In the rows, 128 means zero.
First come named moves, each a turn or a mirror, each shown by rows before and after it. For each pair of rows after them, which moves, in which order, take the first row to the second? The first pair is done for you.
move P:
[127 155 162 102 152  97 102 150 132 124 167 160 158]  ->  [124 159 161  98 153 100 103 149 129 128 169 155 157]
[117 121 141 101 124 194 175 127 129 147 208  80 106]  ->  [146  68 175 157 140 148 191 156 176  93 152 160 119]
[ 99 114 143 111 118 118  93 156 116 100 152 157 128]  ->  [ 95 120 140 100 117 125  91 149 110 108 159 147 128]
move W:
[127 128 158 110 141 108 150 155 125 128 153 149 139]  ->  [138 121 159 118 147 126 152 134 129 133 162 149 127]
[116 133 123 119 133 105 158 154 128 130 115  94 140]  ->  [128 147 126 120 143  96 160 145 136 134 127 118 153]
[184 145 116 157 146 140 123  62 150 141 119 137 128]  ->  [158 109 114 159 130 164 119  77 137 133  99  86  97]
move H:
[137 108 150 138 144  91 128 135 157 122 141 179 127]  ->  [119 137 133 115 125  87  85 134 135 124 146 173 130]
[176 124 137 168 144 119 161 101 137 129 114 118 141]  ->  [164 113 155 159 146 121 138 105 142 122 156 162 136]
[173 139 139 145 144 134 143  94 159 136 141 166 130]  ->  [156 150 135 128 131 133 108  95 149 133 158 177 132]
Now pairs of rows:
Between the rows of a pair lie 2 to 3 moves.
[150 145 129 120 122 126  85  59 129 138 139 149 128]  ->  [102 130 122 106  90 106  71 109 106 118  97 110 124]	W then W then W
[131 127 141 131 126 116 119 129 134 114 131 165 136]  ->  [134 119 142 136 128 122 121 125 137 117 133 163 131]	P then W then P
[138 119 120 141 131 183  90  78 114 141 139  85  90]  ->  [120  83 133 163 113 123  91 145 129  90  67 118 105]	W then P
[105 176 136 101 172 114 143 162 118 141 159 144 157]  ->  [135 180 127 118 185 136 165 129 127 156 149 125 154]	H then H then W
[172 122 111 153 140 140 103  66 143 134 126 146 118]  ->  [147  94 111 156 122 150  92  84 135 121 104 118  98]	H then W then P
[ 73  93 106 126  98 119  57 190 128  74 119 149 112]  ->  [ 81 151  97 101 108  95  55 178 127  95 154 181 146]	P then W then P
[140 111 142 144 115 126 165 134 140 126 135 126 115]  ->  [130 120 144 127 113 137 152 127 131 138 161 124 111]	P then H
[156 125 127 149 137 132 147 111 134 126 108 124 134]  ->  [127 140 116 126 120 125 137 130 111 129 104  95 136]	P then W then W
[128 152 102 142 123 148 163 121 118 151 102  54 120]  ->  [127 145 128 141 142 139 201 142 130 153 121  75 128]	W then H then P
[ 42 114 143  75 100 110  99 207  86 114 161 118 119]  ->  [ 83 107 130 118 115 112 188 201 101 127  82  47 123]	H then H
[113  95 106 108 104 156 103 140 103 135 142 111  94]  ->  [125 152  91 105 110  88 129 161 108 140 109 133 150]	W then H then W
[ 68 117 149  99  98 119  89 159 101 102 147 139 134]  ->  [ 99 133 157 109 120 100  97 142 120 104 161 191 156]	P then W
[156 146  91 151 135 109 131  81 133 127  95 153 159]  ->  [130 136  80 138 121 147 124  77 106 137  96  85 130]	P then W then W
[137 145 136 107 155 142 156 113 125 154 187 145 135]  ->  [141  83 155 148 150 134 153 132 150 114 141 171 118]	W then H then P
[111 182 106 112 144 120 155 134 107 116  84  71 148]  ->  [145 151 146 142 178 101 162 130 153  94 109 178 158]	P then W then H
[124 146 143 113 150 106 154 158 132 129 160 170 168]  ->  [149 178 116 113 151 126 146 111 124 151 158 146 171]	H then H then W
[116 128 159  86 143 166  94 117 118 139 136  92 133]  ->  [119 126 146 103 126 130  63 132 125 111  92 122 145]	P then H then H
[155 151 112 137 124 114 104 104 125 123 105 150 136]  ->  [164 136 116 150 131 133 121  97 131 125 102 133 125]	H then W
[123 186 121 108 147 101 172 123 120 159 149 106 197]  ->  [148 141 154 131 168 126 142  97 149 135 191 183 177]	P then W then H
[169 105 104 156 130 137 164 136 155 107 117 115 163]  ->  [143 132  99 114 121 168 133 124 124 134 181  96 153]	H then P then H
[140  86 133 154 131 131 125 124 141 105  99 142 116]  ->  [123  91 134 141 120 118 107 138 135 100 108 155 120]	W then H
[122 128 115 125 122 156 109 113 106 129 126  86 108]  ->  [114 140 109 115 117 144 105 124  99 131 123  86 114]	P then W then P
[119 125 135 115 131 119  90 128 140 129 153 150 122]  ->  [138 130 115 141 128 110 122 127 143 129  86 108 130]	H then H then P
[153 169 123 104 137 145 127  79 132 176 160 122 128]  ->  [145 162 126 100 128 131  90  88 134 156 168 161 134]	P then H then P
[126 139 136 140 115  85 121 141 145  95 104 127 142]  ->  [137 140 135 144 129 103 155 132 142 111 103  89 139]	P then H then P
[153 112 106 134 138 178 147  73 125 136  94  74 110]  ->  [113  49 157 135 137 169 147 136 134 100 117 116  95]	H then W then H
[116 126 138 128 138 105 157 162 133 120 139 139 123]  ->  [115 157 118 110 129 108 119 141 119 131 157 145 126]	H then W then H
[158 107 132 152 158 180 177  83 138 151 140  88 101]  ->  [ 95  64 170 125 137 165 130 144 131 113 178 137  88]	W then H then H
[162 159 174 122 178 107 177 157 130 117 143 167 140]  ->  [130 209 136  83 142 108 114 146  89 131 148 136 145]	H then P then H
[ 93 182 140  78 106 110 102 188 103 164 113 121 152]  ->  [113 157 149 116 111  85 118 202 128 137  67 150 158]	P then H
[140 126 108 137 128 147 162 108 132 141  77 104 117]  ->  [117 120 137 105 133 170 123 108 125 145 170 152 106]	H then H then P
[156 118 118 165 143 155 120  71 137 150 134 150 149]  ->  [128 110 109 154 118 173  90  77 114 145 125 114 129]	H then H then W
[164 114 146 171 123 129 109 105 160 126 142 180 116]  ->  [121 130 123 133  96 168  93 104 115 152 158  92  93]	P then W
[144 131 127 138 147 156 128  90 138 143 166 138 126]  ->  [135 134 123 132 135 141  98  96 135 131 165 157 130]	P then H
[118 131 133  81 112 136 132 134 119 122 137 112 131]  ->  [123 117 141  95 109 116 127 145 133 103 117 147 137]	P then H
[110 118  89 136  78 130  74 115 104 112  77  86 103]  ->  [160  95 134 178 133  96 174 140 157 107  62 143 130]	W then H then H
[ 90 179 143  78 105 122 119 157 123  92 141 132 137]  ->  [147 150 165 119 141 147 137 109 163  91 159 182 128]	W then W then P
[122 107 155 130 142 114 163 181 145 120 126 165 142]  ->  [104 153 136  89 136 143 153 158 115 158 173 117 138]	P then W
[147 105 133 151 147 128 118  95 134 133 157 146 120]  ->  [139 128 117 134 138 136 102  92 117 143 164 124 118]	P then H
[120 131 124 117 114  95 110 158 128 118  99 123 149]  ->  [160 104 132 141 141 156 122  98 144 135 132 117 117]	W then W then W
[126 168 143 114 138 115 111 146 116 114 151 117 136]  ->  [131 163 138 126 134 101 109 154 123 101 128 126 137]	P then H
[ 82  71 148 134 103 158 104 144 130 109 137 120  97]  ->  [ 87 157 115 108  92  87  92 158 119 119 115 141 156]	W then W then H
[125 140 112 135 122  95 140 138 127 117  85 119 137]  ->  [146 166 106 123 140 128 141  96 122 148 129 113 135]	W then P then W
[141 194 102  97 134 113 111  79 118 155 168 147 156]  ->  [119 130 102 113 116 179 111  72 105 151 150  66  98]	W then W
[129  66 163 130 115 165 177  95 148 148 193 125 135]  ->  [122  56 169 136 101 136 132 111 154 115 186 183 141]	H then P
[134 104 107 166 110 123  93 127 138  96  69 123 113]  ->  [115 159  86 118  99 131  78 115 106 132 108  87 126]	W then P
[ 97 113 148  98 136 141 100 164  97 122 185 121 119]  ->  [103 165 121  90 128 107  98 161  89 132 159 110 149]	H then W
[132 137 104 126 113 113 105 123 128 117  79 115 131]  ->  [160 150 109 132 131 120 109  98 141 129 101 143 139]	W then W
[118 168 153 109 115  73 149 167 131 123 134 177 162]  ->  [147 174 146 113 125 102 119 114 141 133 163 200 152]	W then H then P
[117 113 151 138 122 102 142 168 169  86 120 157 155]  ->  [135 165 126 121 121 102 106 128 160 104 144 176 172]	H then H then W
[113 139 180 115 127 104 123 156 157 143 129 157 134]  ->  [119 140 171 125 125  94 133 157 162 138  98 149 140]	P then H then P
[169 115 153 134 123  83  85 108 144  93 123 221 142]  ->  [143 172 107  91  89 100  42  91  98 125 132 155 142]	H then P
[117 137  96 134 108 148  90 101 106 136  75  77 113]  ->  [141 132 113 158 132 115 154 128 132 131  48  93 136]	W then H
[150 151 129 147 119 101 123 102 143 124 123 134 151]  ->  [146 149 125 142 119 129 120  85 136 138 138 106 138]	P then W
[135  92 140 147 146 146 139 109 144  92 136 148 128]  ->  [104 117 114 117 110 144  87 108 112  97 131 119 124]	H then W then H
[137 112 126 112 126 161  83  87 131 138 153 168 125]  ->  [101  94 120 105  97 153  76 126 110 122 118 129 114]	W then W
[108 169 121 106  79 105  77 139 110  99 123 144 147]  ->  [147 139 130 155 106 100 160 143 140  96  59 114 149]	P then H then H
[ 99 153 103 100 100 132  94 133 102 131 122 100 134]  ->  [133 121 115 145 122 116 154 142 133 114  68 101 137]	H then P
[116 145 149 100 132 139 128 118 124 131 188 138 128]  ->  [114  92 164 135 127 126 133 145 145  91 138 155 115]	W then W then P
[122 135  76 110 134 132 138  98 141 148 119  75 119]  ->  [117  99 109 120 136 102  95 119 162 106 139 179 122]	P then H then H
[103 150 119 108 108 112  98 137 133 125 141 134 151]  ->  [147 158 114 129 132 133 129  96 148 143 139 124 153]	H then W then W
[165  99 144 139 160 152 235 119 144 154 155 119 118]  ->  [128  86 137 128 136 158 225 146 119 147 134  66 100]	P then W
[152  76 117 165 149 189 164 103 133 118  96  73  94]  ->  [ 81  67 136 115 114 172  72 147 107  88 156 131  88]	H then H then W
[131 103 106 145 105 128 101 130 122 105  64 108 117]  ->  [145  99 132 154 129 103 129 148 147  97  82 164 137]	W then H then H
[112 113 141 130 106  91 121 189 131 124 136 136 145]  ->  [138 145 136 128 121  84 123 161 141 138 153 163 162]	H then W
[ 97 126 132 109  96 138 106 159 122 135 169  88 123]  ->  [145 106 153 152 127 113 122 147 168 114 159 171 142]	P then W then W
[135 123 133 126 121 142 161 173 101 137 123  95 115]  ->  [125 119 143 116 123 149 145 174  98 139 155 113 113]	P then H then P
[132 118 154 107 133 103 148 137 127 153 195 108 143]  ->  [141  98 159 119 139 122 151 126 135 150 190 103 131]	P then W then P
[171 143 124 135 102 189 102 122 107 125 116 102  93]  ->  [146 113 141 139  96 174 120 166 111 104 100 100  89]	H then H then W
[104 124 148 128 102  92 107 144 144  96 111 162 128]  ->  [136 156 132 134 116  83 125 120 150 113  99 161 147]	H then H then W
[111  99 126 120 159 131 153 175 118 116 143 124 102]  ->  [121 134 118 104 161 109 135 165 121 122 165 161 125]	W then H then W
[124 127 139 100 150 165 152 136 126 139 174 129 117]  ->  [141 103 137 136 145 120 151 155 151 101 108 168 129]	H then H then P
[124 133 132 146 126 101 121 144 130 106 114 154 141]  ->  [133 146 124 139 127 112 104 120 127 114 134 164 139]	W then H
[110 107 113  99 131 172  93 114  88 126 167  88 127]  ->  [147  60 130 159 159 152 164 128 128 105 105 102 132]	H then H then P
[ 92 180 116  86 123  69 146 166 125 147 151 178 173]  ->  [155 176 112 126 160 102 205 112 152 173 138 156 167]	H then H then W
[146 140 115 111 116 148 122  90 121 149 125  97 125]  ->  [125 151 112  99 104 122 116 120 114 142 107  95 138]	W then W
[143 106 145 136 131 133  88  90 136 121 133 163 108]  ->  [108 114 136 122 108 101  81 134 122 107 109 153 120]	W then W then W
[140 146 107 150 130  91 144 136 142 122  81 131 153]  ->  [139 178  94 126 132 115 138 109 124 153 119 107 150]	P then W
[113 146 131 122 120 101 157 161 132 117  85 106 145]  ->  [137 134 153 133 144 108 175 150 155 117 116 149 149]	H then W
[154 123 151 140 147 124 132 103 150 130 154 184 146]  ->  [136 167 121 106 128 144 116  86 114 161 163 123 144]	P then H
[104  78 166 133 134 111 112 164 142  91 136 183 120]  ->  [111 134 138 109 126 115  65 121 126 112 164 199 135]	W then H then W
[ 92 150 113  86 117 158 117 119  97 158 144  66 108]  ->  [114 117 139 139 133  90 176 175 138 114  61 116 135]	H then W then P
[118 174  98 127 130 115 130 116 114 169  94 122 145]  ->  [132 136 124 158 148 102 150 128 145 146  84 166 145]	P then H
[142 114 137 132 137 145 157 116 127 131 112 112 110]  ->  [116 104 152 116 127 136 129 141 123 115 140 148 111]	W then H then H
[104 108 156 105 170 122 161 132 127 120 163 142 131]  ->  [ 99 115 143  91 156 143 129 113 112 126 179 134 120]	H then W then W
[118 145 131  93 122 158 121 119 113 157 155 110 125]  ->  [134 129 139 117 140 160 163 122 127 158 133  94 124]	H then H
[170 120 110 172 129 101 131 114 155 103  68 166 139]  ->  [159  76 128 176 129 147 109 103 153  99 101 165 102]	W then H then W
[112 112 115 140 121 147 123 126 119 128  82  80 112]  ->  [104 101 136 143 126 116 144 162 129 115  77 109 125]	H then W
[121 133 151 113 132  85  65 132 118 116 173 214 136]  ->  [168 158 120 139 142  90  68  81 129 125 136 203 141]	H then P then W
[106 108 173 111 109 168 124 133 119 124 171 109  86]  ->  [107 130 147 109  98 163 128 126 108 133 137  66  90]	H then H
[ 98 133 109  99 112 145 104 129 116 144 157  90 113]  ->  [ 94 130 108 101 102 131  81 136 119 129 151 117 117]	P then H then P
[ 92 144 111 119 123  50 144 186 104 109  98 148 157]  ->  [149 156 121 138 166  64 175 137 133 126 133 192 168]	H then W
[138 105 111  99 148 139  94 123 122 137 170 171 144]  ->  [117  74 110  99 130 159  92 139 110 131 150 126 117]	W then W
[142 118 140 128 123 119  91 139 136  96 108 166 134]  ->  [148 135 119 130 112 118  97 135 124 103  77 126 137]	H then H
[129 133 106 127 114 131  58 111 113 112 116 157 124]  ->  [164 133 101 159 134 120 127 111 132 122  66 123 134]	H then W then H
[169  68 154 180 164 163 175  98 163 126 123 137 116]  ->  [ 95  73 143 152 113 105 156 187 131  97  64 102 130]	W then W
[ 86 147 119 118 123 110 150 155 124 119  87 121 148]  ->  [100 172 120 103 142 134 163 127 122 149 137 119 152]	H then W then P
[119 127 126 100 162 118 107 132  85 158 102 111 163]  ->  [134 111 136 119 174 115 137 133  98 155  86 114 163]	H then P
[157 166  72 141 114  73 121 129 124 115 102 183 138]  ->  [166 182  61 128 123 124 120  81 110 150 149 145 120]	P then W
[128  83 101 162 110 166 150 132 121 120  56  28 102]  ->  [114  28 173 153 135 174 112 149 152  94 172 164  91]	H then H
[ 96 108 110 136 114 162 119 123 122 166 157  75  85]  ->  [ 83 164 105 113 105  81 111 168 119 156 149 126 138]	W then W
[130 121 143 108 154 141 180 129 141 139 165 122 126]  ->  [104 151 121  80 128 136 127 127 118 140 176 123 131]	H then H
[128 163 132  86 112 123  79 105 107 157 188 127 135]  ->  [136 148 127 115  99  76  60 126 128 117 126 174 150]	P then H
[157 192 101 110 146 121 137  79 124 151 139 137 167]  ->  [134 110 112 130 137 186 149  87 116 139 117  63 106]	W then H then W
[132  92 129 151 128 142 150 140 157  99  99 117 125]  ->  [130 117 123 140 129 107 147 154 161  98 101 146 149]	W then W
[106 169 130  79 143 136 136 139  95 161 150 110 132]  ->  [145 127 152 139 165 106 172 150 141 126  94 162 144]	W then H then P
[ 90 131  95 113 103 130  89 113 106 121 168  95 139]  ->  [106 103 104 146 102  93  88 131 131  84 118 142 151]	P then H
[110 143 113 104  98 126 105 108 115 130 117 110 121]  ->  [131 120 133 123 128 148 163 105 131 143 123  92 113]	H then H then P
[144 134 148 141 151  94 162 124 152 154 107 147 169]  ->  [144 136 140 129 154 147 158  90 137 176 136 103 145]	W then P
[ 61 124 150 110 101  33 103 238 127  84 106 177 164]  ->  [ 55 183 101  83  87  68 133 211  86 140  91  46 160]	H then H then P
[164 180 106 132 130  96 119 108 131 134  91 142 159]  ->  [142 125 109 142 110 146 117 107 116 127  73  73 109]	W then W then W
[ 93 160 112 102 119 109  79 174 115 120  91 154 183]  ->  [141 100 124 140 149 218  95  91 131 142 127 115 117]	W then W then W
[165 123 110 138 109 109 115 126 137 109  82 135 119]  ->  [176 124 112 141 116 114 117 114 143 112  93 143 119]	W then W
[124 193 128 117 128 159  89  87 132 159 154 149 142]  ->  [130 169 122 133 129 191 114  77 132 165 123  92 119]	W then H
[112 134 119 110 123 147  96 115 108 145 163 118 115]  ->  [117 117 122 133 118 111  78 129 126 112 125 164 125]	P then H
[ 91 133 143 147 121 124  83 148  85 122 148 114 141]  ->  [112 131 153 164 137 109  93 143 104 112 145 160 154]	P then W
[156  87 181 147 206 120 220 161 166 132 185 166 175]  ->  [ 99 106 159  86 175 181 175 149 107 167 243  72 138]	P then W then H
[139 114 148 182 155 116 144 126 164 124  81 165 122]  ->  [122  99 158 170 149 143 104 112 155 118 124 182 102]	H then W
[169  90 156 168 149 133 140 117 159 100  96 141 145]  ->  [141  75 165 151 135 151  93 117 147  95 131 155 125]	H then W
[111 113 120  79  93 164  75 105 120 141 144  96 110]  ->  [134  74 141 124 105 114  88 135 161  93  96 173 124]	P then W
[135 156 118 119 132 114 158 137 128 133 117 106 143]  ->  [150 147 122 124 145 134 161 115 135 140 128 109 133]	W then W
[109 154 122 103 124 144  92 125 129 158 140 155 116]  ->  [123 137 127 116 129 159  95 112 136 159 142 153 106]	P then W then P
[152  96 137 149 132 131 108 133 148  88 104 167 131]  ->  [112 162 109  88 109 136  88 134 101 130 141 109 139]	P then W then W
[150 121 152 139 162 114 121 122 154 119 165 207 135]  ->  [119 126 133 108 142 179 107 100 112 151 195 109 100]	P then W
[161 126 125 102 147 118 146  96 178 113 141 123 146]  ->  [144 111 126  89 133 144 110  93 167 109 161 112 122]	H then W then H
[ 96 110 142 102 106 162  88 139 120 135 153  99 111]  ->  [ 93 109 136 108  96 141  70 147 123 117 126 119 118]	P then H then P
[161 124 160 157 158  97 209  86 164 118 119 187 178]  ->  [142 150 132 114 129 153  94  28 126 135 190 190 148]	H then H then W
[114  92 136 144 114 124  82 137 135 100 107 153 125]  ->  [119 141 104 124 111 141 111 113 108 142 103  71 130]	W then P then H
[147 119 125 145 137 169 129  96 134 137 150 136 110]  ->  [103 151 116 121 109  99 115 161 118 118 114 145 144]	W then W then W
[137 116 141 118 125 149 125 135 149 114 153 159 138]  ->  [131 150 105 108 101 141 109 127 127 124 118 112 144]	H then H
[118  76 141 137 139 140 179 144 122 119 117 122 136]  ->  [ 87 107 136  96 124 138 142 150  94 134 163 124 140]	W then H then P
[114 154  97 113 112 149 119 116  96 143 141 107 135]  ->  [139  99 139 156 140 131 151 135 137 111 124 171 137]	H then P then H
[146 154 105 135 126 132 116  97 119 152 118 113 132]  ->  [132 147 105 133 118 131 116 110 115 145 105  97 126]	W then W
[166 157  89 115 133 116 139 100 141 157 119 117 129]  ->  [173 108 119 136 143 132 141  99 165 138 130 154 112]	P then W then H
[130  87 114 111 127 190  64 101 145 138 186 128  64]  ->  [108 100  93 108  95 138  22 134 135 105 135 146  83]	P then H then W
[126 144 145 123 135  97 130 153 139 118 137 190 162]  ->  [147 127 152 138 152 119 139 125 151 119 150 196 149]	P then W then P
[ 90 171 120  85 116 128 138 155  95 160 158  78 137]  ->  [105 119 148 128 119  77 125 186 142  98 121 183 148]	P then H
[110 105 162 104 155 135 148 135 155 123 181 152 131]  ->  [ 80  95 157  98 135 121 142 168 143 109 157 131 127]	W then W then W
[ 98 137 100 116 113 114 103 164 107 128 140 132 113]  ->  [125 137 111 131 133  98 111 152 128 123 144 181 126]	P then W
[138  94 118 145 125 188 124  84 122 132 124  66  83]  ->  [111  72 128 162 107 126 124 148 131  87  61  94 102]	P then W
[162 172 130 118 156 156 123  68 110 167 198 144 126]  ->  [138 151 113 120 133 180 118  71  87 164 156  73  96]	H then W
[104  83 139 132 111 118 115 162 136  99 102 134 120]  ->  [100 109 122 115 111 144 136 146 119 131 109  71 117]	P then H
[162 149 125 130 156 173 170  83 139 170 162  96 126]  ->  [155 116 155 142 157 141 122 105 160 127 180 199 131]	P then H
[130 104 122 165 116 144 120 120 139 126 128 125  93]  ->  [122 118 113 152 106 148 106 119 126 133 134 113  92]	H then P then H
[103 125 138 118 149 132 160 128 143 136 159  91 112]  ->  [ 97 125 140 112 144 126 158 135 140 135 154  88 112]	P then W then P
[173 145 132 172 147  90 164 120 159  91  87 144 161]  ->  [143 170 129 112 142 168 113  77 119 136 207 110 126]	W then H then P
[134 101 129 150 124  95 155 174 130  98  78 137 143]  ->  [117 143 110 108 125 141 161 147  91 150 131  60 133]	H then P then H
[ 99 109 130 132 100 130  66 118 101  93 100 151 124]  ->  [120 149 126 120 119 124  66  96 106 113 135 178 145]	P then W then W
[112 145 129 112 116 122  83 136 109 130 156 175 162]  ->  [116 165 100 117 102 116  86 132 102 135 107 135 166]	P then H
[104 100 139 112 101 103 134 169 132  96 137 137 116]  ->  [106 142 129  89 104  98 130 158 125 119 167 141 134]	P then W
[124 120 146 129 160  88 171 148 150 151 143 126 146]  ->  [107 133 134 104 144 114 107 123 131 158 187 143 132]	H then W then H
[108 157 115 101 105 136  62 149 121 123 177 136 108]  ->  [133 131 133 134 119 114  76 155 152  99 156 192 119]	W then P
